Here are some numbered points:
-0.37;-0.28;0.67;0.73;2.28;-0.55;0.88;-0.94;-0.54;0.23;1.37;0.51;-1.47;0.02;-2.39;-1.15;0.46;-1.29;0.00;0.59;-1.11;1.13;-1.31;2.20 0
-0.38;1.80;1.06;0.04;-0.87;-0.87;1.04;-0.79;-0.54;-0.44;1.11;-0.70;1.24;-0.47;-0.26;-0.66;-0.85;-0.69;2.33;0.69;-1.38;0.30;1.09;0.60 1
-1.04;1.13;0.66;0.64;-0.94;-1.08;0.48;0.67;-0.49;0.75;2.24;-0.53;1.67;0.26;-0.69;0.44;-0.51;-0.86;3.12;-0.24;-2.31;0.27;-0.64;0.72 2
-1.16;-0.16;-0.13;-0.05;-0.43;-0.18;-1.24;-0.57;-0.54;-0.32;-0.02;-1.10;-0.14;0.49;-0.40;1.44;0.28;1.91;-0.12;-2.08;-0.47;-0.54;0.38;-0.91 3
-0.59;-3.06;-0.52;1.82;-1.03;-1.05;1.76;-2.23;1.83;-1.07;-1.06;-1.63;-1.53;0.09;1.50;-0.04;0.82;-0.37;-2.51;-1.39;0.21;0.33;-0.51;-0.56 4
-0.19;0.33;-0.78;-0.47;-0.23;0.46;-0.15;1.72;1.08;-0.05;-1.30;-2.15;-0.43;-0.39;0.88;1.92;1.92;1.91;-1.25;-0.21;0.41;-0.75;-0.03;-0.96 5
0.63;1.42;-0.74;-0.46;-0.43;0.36;-0.58;1.60;-1.70;0.75;0.38;0.16;-0.30;-0.07;0.21;-0.93;-0.06;0.02;0.94;-0.23;0.48;-1.35;0.04;0.45 6
0.61;1.50;-0.63;-0.60;-0.23;0.54;-0.35;1.52;-1.90;0.13;0.46;-0.16;-0.21;0.16;0.22;-1.47;-0.44;0.16;0.84;0.49;0.67;-1.18;0.63;0.24 7
0.12;-2.91;-1.07;2.38;-1.63;-1.25;2.46;-2.33;1.85;-1.47;-0.83;-2.05;-1.11;0.19;1.57;0.38;1.02;-0.20;-2.43;-1.71;0.71;0.89;0.00;-1.12 8
-0.13;0.55;-0.52;1.22;-1.32;0.07;0.06;-0.55;-1.40;0.68;0.92;1.11;0.56;0.21;1.37;0.40;-2.07;-1.11;1.55;0.36;0.32;0.57;1.54;-0.49 9
-0.48;0.11;0.31;0.39;-0.27;-0.70;-0.02;1.49;1.96;0.86;-0.04;-1.77;1.37;0.23;1.05;1.06;1.50;1.76;0.84;0.14;-0.99;-0.82;0.49;-0.70 10
-0.21;1.91;1.01;0.32;-0.78;-0.40;0.85;-0.26;-0.80;-0.64;0.77;-1.30;0.84;0.18;-0.10;-0.80;-1.17;-0.54;2.27;0.07;-1.28;0.16;1.28;0.19 11
1.21;1.17;-0.46;0.00;-1.29;0.78;-0.44;0.27;-1.53;0.39;0.10;0.61;-0.42;0.62;1.89;-2.16;-2.40;-0.78;1.21;0.48;0.82;-1.83;1.34;0.09 12
0.13;-1.71;0.10;0.21;0.06;0.74;-1.17;0.59;0.69;-0.11;0.02;0.44;0.38;1.14;0.36;-0.85;-0.10;0.60;-0.07;-0.08;-0.66;-0.25;-0.29;-0.36 13
2.34;0.82;0.26;-1.05;1.52;0.65;0.58;0.93;1.56;0.31;-0.78;0.90;0.21;-0.68;-0.31;-0.59;0.78;1.47;-0.55;1.38;1.66;0.58;0.91;-0.04 14
0.71;-0.60;0.17;-0.13;0.83;-0.34;-0.43;-0.44;-0.17;1.63;0.93;1.60;-0.34;0.62;-0.13;-0.37;-0.64;-0.87;-0.24;0.98;0.37;-1.08;-0.85;2.24 15
1.03;-0.96;-0.69;0.37;-0.50;0.70;-1.88;-1.10;-0.71;-0.62;-0.58;0.88;-0.21;0.39;-1.34;0.06;-0.38;-0.33;-1.06;-0.84;1.27;0.06;0.13;0.67 16
2.09;0.99;0.42;-1.26;1.73;0.58;0.55;0.73;1.85;0.53;-1.25;0.70;0.16;-0.85;0.20;-0.79;1.39;1.90;-0.81;1.44;1.58;0.42;0.72;-0.39 17
-0.16;-1.52;-0.03;-0.19;-0.04;0.91;-1.74;0.99;1.05;-0.37;-0.17;0.65;0.73;1.03;0.55;-0.86;-0.26;0.68;0.15;-0.62;-0.24;-0.42;0.01;-0.46 18
-1.38;-2.92;0.23;-0.26;0.30;0.05;-2.18;-1.02;0.81;0.31;-0.69;1.30;0.15;1.06;-0.24;1.31;0.07;0.02;-1.76;-1.28;-0.63;-0.17;-0.19;0.56 19
0.18;-1.56;-0.56;-0.12;0.11;-0.22;0.56;-0.58;0.98;-0.10;-1.41;0.55;-0.68;-0.45;0.40;0.47;0.48;-0.09;-1.80;-0.08;0.75;0.59;-0.50;0.09 20
-0.32;0.29;-0.34;-1.47;0.66;0.38;0.32;1.99;1.56;0.35;-1.55;-2.40;-0.69;-0.92;0.75;2.18;1.92;2.01;-1.40;0.02;-0.05;-1.18;-0.33;-0.71 21
0.52;1.23;0.18;-1.46;1.08;0.06;0.08;1.05;0.43;1.04;-0.65;1.24;0.38;-0.70;-0.71;0.81;0.92;0.99;-0.84;0.02;0.43;-0.21;-0.75;0.54 22
1.31;-0.51;-1.01;1.01;-0.23;0.56;-0.01;-0.71;-0.25;-0.20;-0.58;0.33;-0.07;-1.23;-0.49;-0.70;-0.17;0.42;-1.89;0.04;3.26;0.23;1.04;0.06 23
Which three points above are nearest to each new point? Their numbers follow each, nearest first.
0.14;0.11;-1.09;2.15;-1.24;0.11;2.22;-1.58;-2.32;0.22;2.16;-1.24;-1.10;-0.04;0.99;-0.80;-0.90;-1.32;1.28;-0.50;1.07;1.18;1.27;-1.15 9 11 1
-0.50;-1.69;-1.50;0.71;1.58;-0.21;-0.44;1.02;1.56;0.86;0.36;-0.50;-0.98;-0.21;0.05;1.11;2.10;1.06;-2.17;-0.13;0.92;-0.49;-1.51;0.58 20 5 21
0.01;-0.43;0.18;0.05;-0.19;0.55;0.38;-1.45;-1.37;-1.53;0.67;-0.08;-0.89;0.33;-0.99;-1.31;-0.64;-0.51;-0.88;-0.77;0.70;0.40;0.21;-0.61 16 23 13
-1.01;2.41;0.51;-2.03;1.02;0.27;0.50;1.23;-1.17;-0.50;1.52;-1.19;-1.02;-0.12;0.22;-0.82;-0.21;1.04;0.75;0.70;-0.92;-1.04;1.20;-1.54 7 6 11
0.46;-0.71;-0.43;0.82;0.06;-0.49;-0.22;0.41;0.31;0.73;0.51;0.54;0.25;0.24;0.32;-1.02;0.22;-0.25;0.01;0.69;0.36;-0.74;-1.13;2.02 15 13 6
0.67;-0.74;0.42;-0.30;-0.38;0.43;-1.76;-1.02;0.07;-0.41;-1.10;0.83;-0.35;0.68;-1.29;-0.25;0.34;-0.05;-0.97;-0.68;-0.31;-0.37;-0.36;0.64 16 13 18
0.06;0.04;0.36;0.07;-0.43;0.70;0.58;-1.57;-1.58;-1.46;0.37;-0.10;-0.56;-0.05;-0.77;-1.14;-1.24;-0.56;-0.76;-0.46;0.69;0.53;0.51;-0.68 16 23 7
-0.06;0.11;0.02;0.12;-0.36;0.80;0.84;-1.80;-1.67;-2.14;0.49;-0.20;-1.13;-0.18;-0.86;-1.31;-0.83;-1.59;-0.71;-0.56;0.72;0.62;-0.14;-0.87 16 23 20
-0.24;-1.53;-0.41;0.72;0.30;0.07;0.12;-0.48;0.81;-0.39;-1.64;0.63;-1.24;-0.19;0.34;0.51;0.13;-0.78;-1.84;-0.94;0.53;0.68;-1.02;-0.18 20 16 19
0.80;0.46;0.80;0.83;-1.24;-1.29;1.25;0.13;1.32;0.42;0.66;-1.56;0.79;0.21;0.44;-0.28;0.95;0.63;1.59;-1.20;-0.95;-0.01;0.31;0.26 10 11 1
0.40;1.04;-0.02;-0.23;0.42;-0.35;0.10;0.22;-0.39;0.14;1.00;1.02;1.30;-0.23;-2.13;0.67;0.15;-0.44;1.15;0.12;-0.22;0.86;-0.92;0.72 22 2 1
-2.05;0.42;0.03;-0.39;0.49;0.62;0.00;0.63;-1.59;-0.90;1.37;0.15;-0.67;0.29;0.36;-1.06;-1.78;-0.30;0.49;0.55;-0.89;-0.74;0.48;-1.15 7 6 11
-0.74;-1.16;1.12;-0.15;-1.11;-0.27;0.38;0.92;2.80;-1.48;-1.94;-0.86;1.56;-0.05;1.45;0.37;0.12;0.71;0.04;0.30;-1.88;0.48;-0.20;-1.99 10 13 18
-0.10;-1.91;-0.24;0.44;0.47;-0.19;0.56;-0.81;1.44;0.18;-0.99;0.68;-0.76;-0.24;0.24;0.44;0.51;-0.62;-1.81;-0.41;0.54;0.43;-0.78;0.28 20 19 13
-0.34;-2.04;-0.65;1.63;-0.12;-0.83;0.58;-1.15;0.94;1.26;0.39;0.42;-0.41;0.52;0.71;0.94;0.25;-0.81;-0.53;-0.68;0.43;-0.10;-1.03;0.87 20 15 19
0.03;-2.02;-0.62;2.21;-2.49;-1.44;-1.64;-0.92;-0.53;0.40;1.74;-1.97;0.91;1.42;-0.63;0.46;0.19;-0.73;1.69;-1.78;-1.48;-0.29;-0.29;1.60 2 3 13
-0.02;-1.35;-0.59;0.79;0.69;0.06;0.03;-0.39;0.76;-0.21;-0.68;0.71;-0.53;-0.28;0.30;0.10;0.00;-0.57;-1.38;-0.16;0.60;1.03;-0.52;-0.09 20 13 16
